rotation ticks, each row followed by its count of ticks
The counts run from 0 to 689.
[ 14.3   3.3   8.1   1.6  30.7   6.5   9.0  14.6  11.7   0.1   8.4  11.7
  11.4   5.2 -29.8  -7.6 -15.9   2.6  14.5 -11.7 -11.4 -11.6   1.1 -13.4
  14.9  -3.4 -47.0 -54.8  -8.0  20.5 -25.3  -3.4 -16.7]	125
[-27.2 -39.2  17.6  44.6  -9.6   4.4 -26.9   7.5   9.7 -18.1  17.5   1.9
 -33.9 -17.7  13.4 -19.7  11.7 -10.5  -0.2   8.2   9.5   0.2  -1.7  -5.3
  -1.1 -13.3  19.3  24.4  19.6  -3.3 -28.4   6.4  22.6]	544
[-26.9 -38.6  14.7  -9.4 -20.2   4.4 -11.0   3.1 -17.2  15.0  14.4 -11.9
 -15.4  -1.7  -8.0 -11.5 -14.9 -11.8 -17.3  -0.3  -7.6 -10.2 -15.3  18.7
  40.4   4.8  10.9  -6.6  -6.9  30.1 -41.9   7.0  -0.7]	652
[  8.6  27.2  -7.7   0.7   4.2  -6.1  13.9 -54.1   0.9   8.9  -2.7  15.4
  -2.9   8.3 -12.0 -25.7 -10.5  30.1   1.3 -14.4  -4.5   2.6  24.7   3.0
 -18.7  22.9  24.9  37.0  -6.6  -7.5  12.0  -4.6 -16.0]	284
[ 22.3 -16.0  -6.8 -13.2  -1.2  17.2   6.7 -12.1  -7.6 -10.4  27.2   5.8
  15.6  10.8 -33.5  19.0 -12.0 -31.9  -2.2   7.4 -26.0 -20.2  -6.0 -16.0
  15.4  13.7   4.3 -43.1  -6.1  -9.0  21.4 -28.4 -16.4]	129
[-15.1  -3.5 -11.1 -16.6  17.7  22.4  26.1 -15.1  -2.4   8.4  10.3 -14.3
  -3.6   4.0   1.8 -22.4 -20.0  42.9   3.7  16.0  17.5   0.7  -5.8  28.2
  36.8  14.8 -35.5  12.6  -9.3  20.7 -25.3  14.5  -9.4]	420
[ 14.0  -5.8  -5.5  -9.9  12.0   4.3 -20.7  38.5  -8.6 -14.0 -24.5 -40.1
   5.3   2.9   0.3  20.0  -9.7  39.5  29.5   2.6  -2.5 -23.4  -7.6  26.8
 -22.8  -6.5 -25.6  -8.9  -5.9   4.4 -10.7  -4.9 -19.1]	213
[  1.6  -3.2  34.0 -31.8  15.6  26.2  22.8   3.4  -7.6  12.2 -12.7  23.3
  20.0  17.3 -23.0 -10.4 -24.8 -10.3   5.7   5.5  11.6 -20.8  11.4  17.1
   4.5  -3.1 -16.9  23.5 -35.8  17.9  -2.8   1.2   7.4]	461
[ -0.5 -16.8   4.0 -18.4 -43.2 -10.2   3.9   4.7   8.1  -1.8  33.6  -2.6
 -18.8 -15.7   1.4  14.6  33.2  10.2  36.6  27.5  12.8  17.4 -15.9   1.7
   4.7  -3.7 -16.9 -19.2  20.6  11.7  -9.3 -31.9 -26.9]	190
[  4.4  -7.2 -19.8   4.6  14.4  -1.3 -17.5 -23.9  16.0 -20.0  -0.9   8.2
  -7.1 -14.1  -9.4   7.2   3.8 -32.3 -13.5  16.7  14.1 -16.2  30.7   5.2
 -16.8   6.5  25.7  20.1  14.0 -42.7  35.0 -11.5  23.4]	581
[ 12.7  10.8  19.0  18.3  30.0   9.2 -20.6  -4.5  17.8 -16.1  -3.1  -5.7
  16.5   5.5  12.9  -5.7 -12.4  -9.1  -3.2 -19.6  -3.6 -25.5  15.8  -7.5
  13.5  22.4  67.5  17.1 -23.0   4.5  16.4 -11.2   6.2]	304
[  0.2  -4.8  -4.9  28.3 -10.9  20.2   2.0   1.4 -10.9   9.0  38.9 -19.3
  -7.7 -47.9   9.0  18.0 -21.3 -18.4  15.8  19.7  22.0 -23.1 -16.3 -12.1
  -7.2   7.6   2.6   3.8   6.3 -11.5   0.1 -35.9  10.5]	405
[ -7.7 -30.4  16.7 -10.2  -1.7 -20.3 -18.2 -26.1  28.3 -22.7  14.8  17.7
 -12.3  13.0 -27.3 -27.6  20.7   4.6   4.6  -7.4 -27.5  29.8   1.7   1.4
  -2.2 -14.6   9.3 -27.8  19.6  17.2  -8.4   7.7  -7.2]	329
[-13.4 -29.5  17.7  18.6   0.1  -4.3 -30.9   6.7   0.0 -13.7  -5.9 -23.3
 -12.6  12.3 -18.6 -20.3  -2.4  15.8  -1.2 -38.3 -26.1   0.4   4.5  -2.7
  30.3  -2.6  13.6 -11.1 -14.1  20.4 -53.2  33.3  -1.7]	310
[ -3.9  -5.1  -6.5  -4.9  -0.8   1.7   0.9  26.8 -27.3  12.5 -16.8 -33.8
 -13.4 -40.4   9.4  12.6 -18.7  -1.0  27.5  -3.2   0.5 -29.7  40.2  22.9
   3.8  12.9  -2.9 -16.6  -7.7   7.3 -13.8  -8.8  32.0]	447
[  7.4  12.2 -18.3  -6.5  39.7  -7.3 -13.6 -16.9  -6.5  -6.6   0.3 -26.5
   6.3   1.6  11.5 -12.2 -27.7  13.9   3.0  11.1 -27.8 -14.7 -48.9  12.1
  -1.1   9.6  30.0 -12.5   4.3  14.7  -8.3 -13.0 -38.7]	175
[-32.1 -17.0  20.0   9.2  14.5 -13.1 -28.8  -7.1  34.5  -7.1  -9.4 -16.4
 -16.1 -18.8  31.2   0.3   9.1   3.7   1.6  14.4  -8.2  -4.2  -2.0  27.9
   2.1  -6.8  15.2   6.4  13.3  12.8 -34.5  11.7  37.4]	202
[  8.3  39.8  -2.9   3.4  -2.5 -23.4  19.6  24.2 -23.6  24.1 -34.8  12.7
 -18.8  26.8  17.2 -13.0  25.3   9.5  27.4 -11.3  -4.0 -26.4  30.8   4.4
 -15.3  22.1 -10.1  -7.3 -12.7   3.8 -12.2 -19.8  -3.2]	488
[ 29.4  25.1  17.8  22.1  13.2 -14.8 -22.4  -3.2  12.7  -5.5  -4.4  -6.8
   3.5  -8.4   1.7 -10.1  -0.8   7.1  25.3 -36.4  -5.9 -14.7  21.2 -17.5
 -22.4  34.9  33.6  -9.6   3.8   1.2   1.5 -14.7  -6.0]	302
[ -3.1 -24.7  -3.9 -15.5  -4.8 -10.6   7.9  -6.8 -27.9   9.4   9.2  17.0
 -26.2 -33.5 -27.7 -11.7   9.1  -8.6  -3.0   9.8  16.5 -22.7  -0.4 -27.4
  17.1  37.9 -38.9 -10.6   6.7  -6.0   1.9  -2.4  13.3]	613
[-11.1  12.3 -40.8  -7.9 -22.1 -18.0  -5.9 -43.0 -15.3  29.3  10.3   3.0
 -33.1 -40.3 -19.1  -0.9 -10.0  -2.6 -12.2   0.9  -9.4   9.2  19.9   2.8
  -3.4  23.2  14.9  -2.6  16.3 -22.4 -10.9 -18.5  -6.0]	622
[  5.8 -22.8  12.4  46.9  17.8  -6.3 -25.7  29.2  15.6 -27.5   7.9 -17.0
 -15.5  24.3   1.8 -14.4   9.0  25.4  17.0 -11.4  24.4 -17.3  -8.0  -2.0
  -2.2  17.8 -20.6   2.6  19.6  -7.3 -28.3  20.4 -13.4]	547
[  5.9  24.3   4.8  -8.3  -6.8  -4.0  -9.8  25.5  17.0  25.9   5.5   0.0
  -6.2 -14.7  -7.9   3.7  10.9  14.0  29.4 -17.4  16.7  13.5   5.2   1.0
   8.6  25.8 -29.3 -30.4 -17.5  24.1 -49.1 -11.7 -19.0]	635
[  8.3 -18.6  -4.1 -10.6   6.8   0.9 -26.9 -20.2  -6.7   2.2   3.4 -15.8
  12.8 -21.4 -35.8   7.3 -30.6  18.0 -24.5   5.5  25.0 -13.3 -26.0   4.7
 -21.6  26.5  21.0  51.2  -4.3 -22.5   6.1  12.6  -1.8]	413
[ 16.5  -7.4 -19.6 -19.6 -11.1  11.7  27.7 -10.8  -2.1   5.6  33.0  -4.3
  12.7   4.6 -22.8   2.4 -17.6  30.5  31.5  14.3  28.4   5.4 -15.3  23.3
   4.8  25.7 -32.4  17.7  -5.6  -4.2 -11.2  -2.0 -27.8]	422
[-13.1   2.2   6.5  -6.5  -6.7  -0.8  23.4 -21.6  31.9   9.1 -17.1   5.1
  16.9  57.9 -12.1  16.0   0.6 -13.0 -12.8   6.1 -16.0  -7.6   1.0  18.7
  24.7  18.2  11.1  16.6 -24.7  -7.9 -35.7  10.4  -2.5]	481
[ -3.5  19.0  23.6  14.1  30.0  32.6 -14.2 -29.6  27.5   2.2 -23.7  -8.7
  15.7  -2.1  -8.2  15.1 -32.7  15.8  -9.2 -26.9 -26.1  -9.9  -8.7 -14.0
 -11.2   5.3  -1.8  -6.3 -25.7  15.4  -2.2  -3.3  27.1]	263
[-16.5 -28.2  34.0  25.8 -16.1   2.0  -3.5 -12.2 -23.1  12.2  -3.4  11.1
 -19.0  -4.6 -16.2 -29.9  -3.1   3.4  -4.3 -16.8  -1.6 -24.6  -1.4 -36.3
  -4.6  45.7 -41.2  -0.8  11.5  -2.4  -6.2  12.4  25.7]	270
[ 22.4  22.3 -37.7  18.5  20.0  -3.8  17.6  12.2   1.7  -8.6  -0.7  -2.7
   0.3  -8.1 -16.0  16.6 -22.8 -11.3  22.3  -5.0  13.6 -23.8  50.6   5.7
  -8.6  -3.4  22.8   9.0 -19.6 -23.2  -3.8 -13.1   5.0]	108
[ -4.6   7.3  14.5 -11.1  -4.8  -5.2  49.9   2.1  10.5   9.0  32.4  25.2
  -2.8   0.5  -6.0  -8.0   7.9   8.6  13.2  42.9  28.4   6.3 -16.7  19.0
   3.5 -11.4  -9.4  38.3  -5.5  14.5 -23.0 -23.2 -19.8]	187
[ -8.0   7.5   5.3  10.7  17.0 -15.2  -2.6   0.4   6.2  -0.9 -20.6 -29.0
 -10.9   3.2  44.5  11.1  -6.4  -3.6  14.8   9.8 -34.4 -31.3   7.5  34.0
  -9.4   2.0  33.8 -34.0  10.8  13.2 -18.3 -16.4  10.9]	684
[-19.7 -26.2   5.2 -15.0 -40.3  10.4 -20.6 -35.5  46.5   5.5  19.9 -15.2
   2.3 -10.7 -18.9  24.8   0.9 -10.1  10.9  -4.4  -8.9  31.8  11.7  19.2
  16.5   5.5  11.9  -0.5   2.3  -4.2 -13.1   7.0  22.2]	435
[-23.7  -6.9  10.6  -4.9  -8.7  33.8 -45.0   1.0  12.0   8.7  16.4  25.1
 -26.8 -29.0  12.2  -8.6  28.8 -14.1  -7.3  18.6  39.1  11.2  -6.5   4.0
  -2.2   7.9 -23.4  24.2 -10.8  -2.9  -5.2 -13.9  17.8]	396
[ -4.0  -8.9  24.9  -1.5  32.8 -18.2   2.4 -20.7  27.3 -25.5   6.6  49.3
 -10.0  17.3  -0.9 -42.9  15.1   7.4   4.9   6.4  -4.2  -5.6  16.3   3.3
   7.8   2.0   5.3  -3.2  13.4  27.4  -1.1  11.7   7.6]	331
[  5.0  21.0   1.6  15.6  -4.5 -11.4  21.3   5.2  31.2 -15.5  11.9  -6.9
  -9.6  28.2   4.8  -9.7  33.6  44.9  23.3   1.0   2.5  18.2  -0.2  -0.7
  12.2 -11.1 -16.8   0.4 -10.1  17.1 -28.6  -8.1 -40.8]	528
[ 32.0  22.6 -35.2  10.6  17.9 -12.9   5.9  21.9   7.3 -12.0  -9.8 -17.6
   7.3   5.5 -23.7  20.7 -11.5   1.6  29.2 -11.7  12.4 -16.5  45.0  -1.7
   5.1   9.5   4.8  -5.3 -16.5 -21.7  -8.5  -3.0 -10.9]	107
[ -0.6 -33.1  -0.9   3.6 -32.8  -4.8 -19.2  40.4 -20.8  -0.4  13.1 -27.4
 -14.2   9.7   0.9   5.1   6.4 -18.0  22.8   9.5  27.1 -17.8  -8.7  20.4
  -9.6   9.8 -20.4  23.3  10.3 -27.4 -22.3  -6.7 -10.3]	209
[ 14.4 -12.8   0.1   4.1  -7.9  -9.8  32.4   5.5  29.9 -26.3  25.9  15.3
   7.7 -16.1 -39.2  17.6  21.6  -2.6  13.3  35.1  32.9  -3.5  16.0 -24.5
   1.0 -13.0 -30.3  12.3   6.0 -14.4  12.4  -8.3   8.1]	571
[-18.1 -24.7   0.4  -3.4  -2.2 -10.9  -2.0 -13.6 -15.4  10.9   4.9 -13.0
 -19.3 -21.8 -21.8 -21.8 -12.6  38.1   3.7   2.2  12.1   8.0   0.7  15.9
   0.0  14.4 -36.5  21.3  10.3  11.0 -36.6  29.1   6.4]	418
[-17.6 -40.0  13.6  16.2 -23.2   8.2 -10.4 -32.3   4.9 -11.8  -9.7 -12.0
  -3.4  12.4 -22.0  15.2  -1.1  -3.6 -35.4  14.4 -34.1  -1.8 -46.5  -9.3
 -11.5  -7.7   1.1  19.1   4.2 -18.6 -19.1   3.1   5.7]	32
